Each path below is one point turned by a fixed rotation once a step. After each direction that follows a path, write how fast that rotation turns it, in degrees a step (0 if it stays still).
Each turn is a multiple of 5 degrees from 10 to 175, or 0.
Each row of a path follows its step; steps can be skipped.
Rotation 1:
step 5: 180  261  -103  245  -80  -45  98  267  97  183  117  12  -122  367  9  220  -146  -549  -8  -293  -102  85  136  35  -165  252  -460  -45  117  -314  -26  -70  181  210  41  -70  -182  -149  -203  -149  172  182  -153  -22  107  -134  86  -85  239  -209  1  -222  -3  -306  -147  -7  -280  354  124  -92  99  -11  -17  13  130  230
step 6: -8  71  253  245  -289  -300  282  305  38  -39  296  77  -21  -25  153  -169  72  -178  -303  274  -128  -18  100  -282  -139  -24  -162  -144  39  118  238  -132  -222  121  -350  -9  48  117  -135  -206  163  85  -296  -337  237  264  -270  -132  -6  -62  -32  -33  35  294  29  -392  -127  82  209  -30  -8  79  43  63  -358  49
step 7: 186  -289  387  -33  240  96  313  -136  -84  42  -117  -350  -93  -101  -230  166  -22  -89  -229  -114  -30  13  38  -262  -48  -208  210  -200  -323  96  -209  -190  -460  -132  -226  71  -95  -99  162  -291  46  -78  -3  -258  -147  -60  -255  -139  272  -382  -89  59  143  48  134  -64  89  157  189  -56  111  -294  136  34  186  69
step 9: -145  -31  104  228  65  -67  235  -304  -47  -60  -46  9  -249  156  -112  -99  -64  75  65  83  357  154  -193  -257  -33  344  -308  70  -181  153  175  99  -22  72  -52  211  -229  274  15  30  77  216  85  83  33  -67  -101  -286  -99  420  -330  -260  -244  -135  -23  -197  -118  -212  193  -162  354  -66  -358  -274  -131  48
step 11: 23  -202  217  7  201  32  -205  381  577  68  -151  -64  -113  -1  141  23  85  41  -52  -240  113  289  -209  174  -111  102  99  -260  -341  -153  -6  149  -206  103  -173  125  -76  -5  -599  159  223  65  -180  66  172  221  20  -27  -198  -152  52  -103  -37  -32  -125  -10  212  342  157  24  -41  132  -57  252  -53  -75
step 13: 57  262  -97  454  202  86  185  145  -246  168  193  -203  -178  -53  -280  460  -149  -291  -287  10  134  -21  328  -133  144  -148  103  123  178  227  -37  30  124  -25  -9  196  -274  -30  -196  -112  340  -28  -191  -182  20  69  76  -166  57  203  178  107  -178  -55  181  24  -201  246  -47  -234  171  -37  50  257  -73  -274
step 20: -68  150  28  304  68  228  -287  71  28  -364  -102  -114  -168  -104  -236  106  39  56  -21  -261  99  179  256  34  -63  21  -25  171  -180  84  341  -135  118  156  -229  -37  -42  -63  158  -194  134  50  -160  -270  273  -328  -508  -249  -133  -108  41  -450  -218  -56  198  78  -113  12  179  -183  171  -15  -203  -168  -44  166
step 21: -170  91  -217  3  -166  -88  122  295  -85  237  -151  -158  78  -12  -31  46  114  16  -254  -1  202  332  38  -305  -11  -286  -102  -26  -15  -105  -348  206  -65  56  9  -47  -243  -97  -159  -14  -31  504  -392  -221  -69  -202  2  -337  -92  -20  -64  9  -499  -117  14  -238  -235  -4  302  -31  324  -183  39  81  123  -20
Directions:
33  -69  -106  -67  -1  1  95  -41  -62  67  -45  39  11  -17  0  29  -8  15  81  -8  15  106  90  -18  -18  18  -26  -39  -44  14  -42  -40  -43  -42  31  59  -78  8  -151  0  45  -43  19  38  -19  64  10  -23  17  20  50  -8  -32  -33  14  -34  9  5  66  -40  1  6  22  -3  12  -31
175
23  10  50  -24  16  28  -70  -29  32  66  1  -35  91  -85  28  16  66  19  68  -26  -48  -63  -93  -27  7  44  -9  -37  -46  8  23  -24  31  65  45  46  -68  -36  25  33  84  -37  -2  -20  -62  -38  -29  8  -32  -45  77  11  72  -67  -2  0  115  32  1  -57  5  31  4  -85  24  12
95
111  89  -24  -67  13  -76  -37  40  -39  -61  -8  36  50  66  73  10  -6  -2  43  -33  -58  -28  24  1  -11  -25  -4  -9  38  -50  -44  15  24  76  -24  30  49  -32  8  -103  -4  -40  56  -80  12  49  6  -83  -20  5  21  -22  0  -1  39  85  -4  -116  41  -50  37  4  58  3  14  16
25
8  -44  -10  72  -5  -76  33  -45  -17  -29  56  38  80  -67  -50  37  84  -27  -21  -4  4  -39  -5  9  43  43  -51  13  -43  -3  26  106  -31  -119  -57  -7  10  -71  89  45  37  -43  23  -27  -11  44  31  -57  -10  73  13  -64  36  -22  -17  -7  -32  -17  51  1  -60  -60  72  31  -6  -54
115
-46  -38  -44  77  -40  19  -8  116  43  75  -46  1  54  54  -29  -47  -4  -60  27  48  1  -13  -10  -41  -37  3  -3  -72  -47  -125  -5  4  -57  62  77  -13  30  6  10  3  3  -53  8  -67  57  24  62  3  42  -27  -32  -44  26  75  -93  -35  42  15  44  18  -28  59  62  32  -10  -2
65
-29  53  27  -2  32  99  92  -35  30  -33  -14  -15  46  -32  25  18  47  -46  116  -21  -67  3  -79  15  66  47  28  10  -3  -47  -51  98  -30  -23  24  -18  29  -4  -80  -75  -101  44  45  -7  13  50  -16  20  -3  -54  -33  -21  10  -24  48  20  22  46  8  81  -41  -18  -60  62  32  -12
100
